The rows below fall into families. The same turns and mirrors carry the whole set onto itself and the rows of a family onto each other. For each named row, which other rows are in its family? Write them in the order they are listed.
These 39 rows form 13 families of 3 rows each.
gilu: [ 1.05  0.55 -1.03 -0.38  2.21  3.86 -1.29  2.20  5.26  1.94  0.24 -0.79
  0.76]
Gipu: [-3.10 -0.13  0.48 -0.58 -0.06 -1.46  2.08 -4.10 -1.87 -0.33  3.99  0.51
 -2.30]
bas: [ 0.06 -0.79 -0.87  0.37  3.37  4.27 -0.48  0.30  5.43  3.75  1.00 -2.40
  1.16]
zedif: [ 0.15  3.65  0.37  0.18  5.29  4.35 -2.59 -3.94 -1.44 -1.25  5.95 -3.13
  2.67]
tupo: [ 1.21  2.01 -1.57 -2.49  1.83  2.43 -0.45  2.83  4.41  3.15  0.76  1.12
  1.23]
pirov: [-0.93 -0.30  0.41  0.76  1.44  3.34 -1.00  2.75  5.63  1.22  1.79 -0.86
  1.05]
vunif: [ 1.24 -1.15 -1.56 -0.13  0.31 -0.97  1.40 -4.64 -3.01 -1.11  2.87  1.63
 -3.18]
Bufod: [ 0.38  1.26 -0.98 -2.84  1.69 -3.46  1.78 -3.97  0.87 -1.04  1.37  0.18
 -2.72]
Gisur: [ 0.12  1.94 -1.41  1.55  4.02  4.21 -2.08 -4.93 -1.83 -2.98  5.96  2.68
  1.35]
gebam: [ 3.00  4.68 -0.35 -0.61  3.19  4.34 -1.84 -3.82 -0.12 -4.48  3.06 -1.65
 -0.14]
toku: [-1.47  2.31  0.17  0.41 -0.63 -2.96  2.61 -3.73  0.98 -1.70  2.83  0.03
 -2.26]
befuz: [ 0.16 -1.11  0.39 -0.76  3.59  1.75 -2.33  2.61  3.21  0.85 -0.04  1.75
  1.32]
regi: [-3.51  0.52  0.07 -1.16  0.47 -1.54  0.23 -4.71 -1.54  0.68  4.52  0.45
 -2.90]
dat: [ 1.17  2.91  0.20  0.51  4.48  4.30 -2.27 -3.21 -1.43 -2.94  6.07 -3.33
  3.03]
getog: [ 1.77  0.50  0.76  0.00  5.29  6.52  0.28 -4.12 -1.60 -3.71  4.65 -1.35
  1.19]
Fav: [-0.32 -1.93 -0.38 -3.10  1.39  5.57  1.15 -0.04  2.53  3.89  2.68 -2.27
  1.45]
temi: [-1.44  0.30 -0.94 -0.18  1.26  1.85  3.40 -3.03 -1.03  3.73  3.06  0.31
 -4.85]
Badi: [ 4.35  0.44 -2.50 -0.71  4.42  5.25 -1.86 -4.30 -0.74 -2.54  4.67 -2.07
  2.80]
rupom: [ 2.75  2.35 -2.82  0.70  1.06  0.58 -0.32 -0.18  2.71  5.96  3.99 -0.39
  2.80]
furi: [ 0.61 -0.53  0.27 -1.61  1.22 -1.45  4.09 -3.33 -0.90 -0.31  4.41  0.01
 -3.81]
vukes: [-1.05  0.26  1.08  0.36  3.25  1.57 -1.90  3.42  1.70  4.89  3.33 -0.94
  0.99]
nuped: [ 0.67  2.18 -0.77  0.69 -1.19  2.08  0.65 -4.50 -2.91  3.46  2.70  0.51
 -3.88]
tis: [ 1.04  1.80 -2.16  0.75  1.39  6.01 -4.44 -5.77  0.01  0.20  4.64  1.11
  2.71]
dur: [ 1.87  3.93  1.34  0.84  2.57  5.27 -1.84 -2.52 -0.03 -4.14  4.48 -3.64
  0.24]
Vekil: [-1.14  1.52 -0.24  2.67  0.63 -2.60  2.32 -3.26 -1.06 -0.59  1.06  2.19
 -2.39]
Zogoz: [-2.18  1.05 -0.34  0.49  0.63 -0.28  3.87 -2.96 -2.46  0.58  2.32  3.45
  1.68]
bufev: [ 2.16 -2.33 -2.17  0.80  2.97  1.68  1.33  2.06  1.99  3.61  1.18 -0.11
  1.37]
Foru: [-1.13  0.00 -1.07  1.41  2.96  5.19 -0.43  0.87  2.86  5.47  1.92 -1.08
  0.94]
fepi: [ 3.92  2.60  0.28 -0.85  2.62  3.72 -3.76 -4.51 -0.72 -3.66  5.23 -2.41
 -0.28]
rogu: [-0.64 -0.95  0.42 -0.22  2.55  2.23 -0.40  3.34  2.47  3.96  3.11 -1.52
  1.28]
Vunug: [ 3.03  3.91 -1.12 -1.57  3.14  3.96 -2.68 -4.42 -1.03 -0.84  6.82 -3.58
  0.23]
bili: [ 2.16  3.11  0.68 -0.96  5.48  4.97 -0.88 -3.53 -1.19 -3.22  0.80 -2.50
  0.07]
Riput: [-0.81  2.19 -1.18 -0.13 -0.18 -2.19  2.85 -3.00  1.30 -1.15  0.74  1.76
 -3.35]
minof: [ 2.01 -1.85  0.05  0.10  3.78  1.81 -0.19  3.12  3.18  1.83  3.60  1.58
  2.11]
lepa: [-1.57  1.58 -1.46  1.63 -0.19 -2.32  0.35 -2.92 -1.41  0.52  4.31  3.16
 -1.49]
kefi: [ 4.52  2.52  0.96 -2.74  1.19  2.95 -1.81 -1.83 -2.81 -2.23  6.71 -1.38
  1.66]
tize: [ 1.98  4.55 -1.03 -1.77  2.86  6.01 -2.22 -3.23 -0.14 -3.69  2.61  0.02
  2.03]
Lop: [-0.95  3.41 -1.78 -2.23 -0.24  0.20  2.75 -3.77 -0.82 -0.41  0.76  2.02
 -3.63]
mupub: [ 3.35  0.89 -2.19 -1.08  3.84  1.71 -1.74  2.09  3.69  3.22  6.20 -1.06
  1.70]

Same family as mupub: Gisur, temi
Same family as dat: Gipu, rogu
Same family as minof: getog, furi
Same family as Fav: Zogoz, kefi
Same family as Badi: vunif, bufev
Same family as Vunug: Foru, lepa
Same family as tis: rupom, nuped
Same family as zedif: regi, vukes
Same family as Lop: tupo, tize
Same family as gilu: gebam, Riput

The rows below fall into families. The same turns and mirrors carry the whole set onto itself and the rows of a family onto each other. For each named row, which other rows are in its family? Write them in the order they are listed.
These 18 rows form 3 families of 6 rows each.
noka: [-3.18  0.05  3.82  1.74  1.30  0.00  2.33 -3.16 -1.02  4.08  2.01 -4.69
 -1.17 -4.63  1.85  1.62  1.37  1.66  0.81 -3.12 -2.79  1.08  2.41  3.03
 -3.58 -1.36  0.42  2.24 -0.95 -0.88 -5.61]
Zos: [-1.37 -1.73 -2.49  0.70 -0.34 -2.10 -3.70  0.78  0.21  3.00  3.35  1.31
  0.75  0.20 -3.78 -1.75  1.65  1.70 -1.30 -3.33  1.56 -2.13  3.20 -0.45
  0.61 -3.65 -2.28 -0.63 -5.42 -0.42 -0.07]
lozu: [-1.17  2.68  2.28  1.38  0.81 -0.20  2.49 -2.01  0.66  3.12  3.31 -3.71
 -0.14 -0.35  2.62  3.53 -1.27  4.05  1.40 -2.19 -1.63  2.69  1.93 -0.23
 -4.39 -0.72  0.84  1.67  2.30 -0.07 -8.19]
Tubo: [-0.52 -0.80 -4.63  2.04  1.04 -2.61 -2.49  1.11  1.76  1.94  3.73  0.38
  0.82  1.74 -0.94  1.41  3.50  1.83 -1.64 -2.63  2.22 -4.39  1.30 -2.82
  0.27 -3.25 -1.98  1.48 -1.97  0.78 -0.02]
bulod: [ 2.26 -1.70  4.31 -5.32 -1.59  4.92  0.88 -1.23 -3.09  1.14 -0.16  2.97
  3.13 -2.79 -1.53 -1.96 -1.59  1.14  1.40  0.52 -1.02 -1.17 -0.47 -0.67
 -2.00  2.69  3.04  0.19 -3.92  0.45 -1.32]
tos: [-2.22  2.18  2.42  1.94  0.46  0.02  3.72 -1.95 -1.11  0.45  2.08 -2.52
 -0.54 -3.32  2.88  3.85  1.12  2.81 -0.24 -0.73 -3.04  2.23  3.45  0.86
 -5.30  0.00  0.60  4.12  3.11 -0.77 -4.93]
taz: [-1.19  1.32  1.18 -1.95 -2.41  2.66  2.69 -2.23  1.03 -2.15  1.75  1.63
  5.67 -2.86  0.56  3.94 -0.23  4.40  3.24  0.14  2.50  0.90  1.69 -4.80
 -2.51 -1.83  1.08  1.70 -0.13 -1.95 -1.85]
pidu: [-1.20 -1.01 -3.17  0.00 -1.42  1.94 -1.88  3.22 -0.40 -1.95  2.30 -0.32
 -5.54  1.54 -1.85 -3.28 -0.60  2.15 -1.88 -0.03 -1.99 -0.88  1.36 -1.57
 -0.90  1.81 -0.17  3.75 -1.17  0.15 -3.79]
soze: [-0.62 -0.89  1.63  1.56  1.93 -1.29 -0.67 -1.15 -0.19  7.13  1.48 -0.28
  1.06 -1.53  0.62  1.30  2.92 -1.60 -3.00 -2.86 -0.99 -3.97  3.27  4.72
 -2.17 -0.93  1.70 -2.31 -3.75  2.92 -2.15]
soku: [ 2.91 -0.06  0.86 -4.33 -2.64  3.34  2.86  1.95 -2.46  1.24  0.03  4.12
  0.63 -1.55  2.03 -3.04 -2.42 -0.02  0.43  4.12 -1.10 -0.64 -0.14 -1.49
 -0.30  3.18  2.49 -0.87 -0.70  0.46 -2.57]
farik: [ 1.28  1.19  1.26 -3.42 -0.93  1.90  4.24 -1.54  1.08 -0.13  2.84  0.19
  4.77 -3.14  2.39  3.40 -0.79  3.48  5.41  1.61  3.00  0.63 -0.64 -3.46
 -1.22 -2.26 -0.78 -0.30 -1.89 -0.30 -3.00]
sakuz: [ 0.09 -3.17  0.61 -2.64 -0.81  2.60 -2.27  1.69 -2.13 -0.79  1.95  0.65
 -4.19 -0.47 -4.57 -4.55 -1.07  2.93 -0.54 -0.63 -2.24  0.85  1.86  0.63
 -0.60  0.96 -1.19  2.51 -4.40 -0.55 -3.00]
Lal: [ 0.49 -2.06 -4.69 -0.48  1.58 -1.45 -1.26  1.40  3.43  2.31  4.36  1.95
  1.77  1.48 -0.20  1.37  1.36  1.36 -1.35 -1.57  2.03 -1.75  0.85  1.05
  1.25 -4.46 -3.49 -0.02 -1.92  2.16  0.49]
kuno: [-0.04  1.31 -0.93  1.71  1.41 -2.09  1.38  0.30 -0.86  6.53  3.53  0.82
  1.42 -0.45  4.31  1.19  0.11 -2.54 -2.87 -0.82 -1.96 -0.28  2.14  4.36
 -3.05  0.27  1.52 -1.91  1.09  3.99 -1.68]
Zovik: [ 1.07  0.47  0.19  2.04  2.91 -1.59  2.09 -0.86 -0.43  4.71  1.81  0.50
  1.72 -1.49  3.42  4.01  3.60 -1.75 -3.05 -0.46 -0.75 -4.29  2.27  3.16
 -3.36  0.74  1.51 -0.05  0.33  4.20 -0.40]
duf: [ 1.06 -2.05 -2.20 -2.01 -0.86  1.68 -1.53  2.53  1.22  0.00  1.43  1.37
 -3.80  3.64 -1.94 -2.59 -1.98  4.37 -2.16 -0.39 -1.75  0.07  1.18 -1.12
  0.98  0.27 -1.44  2.85  0.41 -1.42 -5.94]
dev: [-1.69  0.02  3.58 -1.87 -1.72  1.91  2.28 -4.37 -1.29  2.23  1.81 -0.43
  5.52 -5.43  0.34  1.86 -0.04  3.53  4.29 -2.20  0.84  0.59  0.00 -3.33
 -1.92 -3.07  1.02  1.61 -2.36 -3.30 -2.13]
Bidi: [ 1.27 -0.41  0.43 -4.38 -2.48  5.58  1.79  1.23 -0.74 -1.54  0.08  3.58
  2.16 -1.32  0.36 -1.14 -1.16 -0.24 -0.06  2.73  0.18 -2.39  0.44 -1.25
 -1.90  4.16  3.75  0.23 -2.11  2.63 -0.77]

Same family as Bidi: Tubo, tos, taz, pidu, Zovik
Same family as dev: noka, Zos, bulod, soze, sakuz

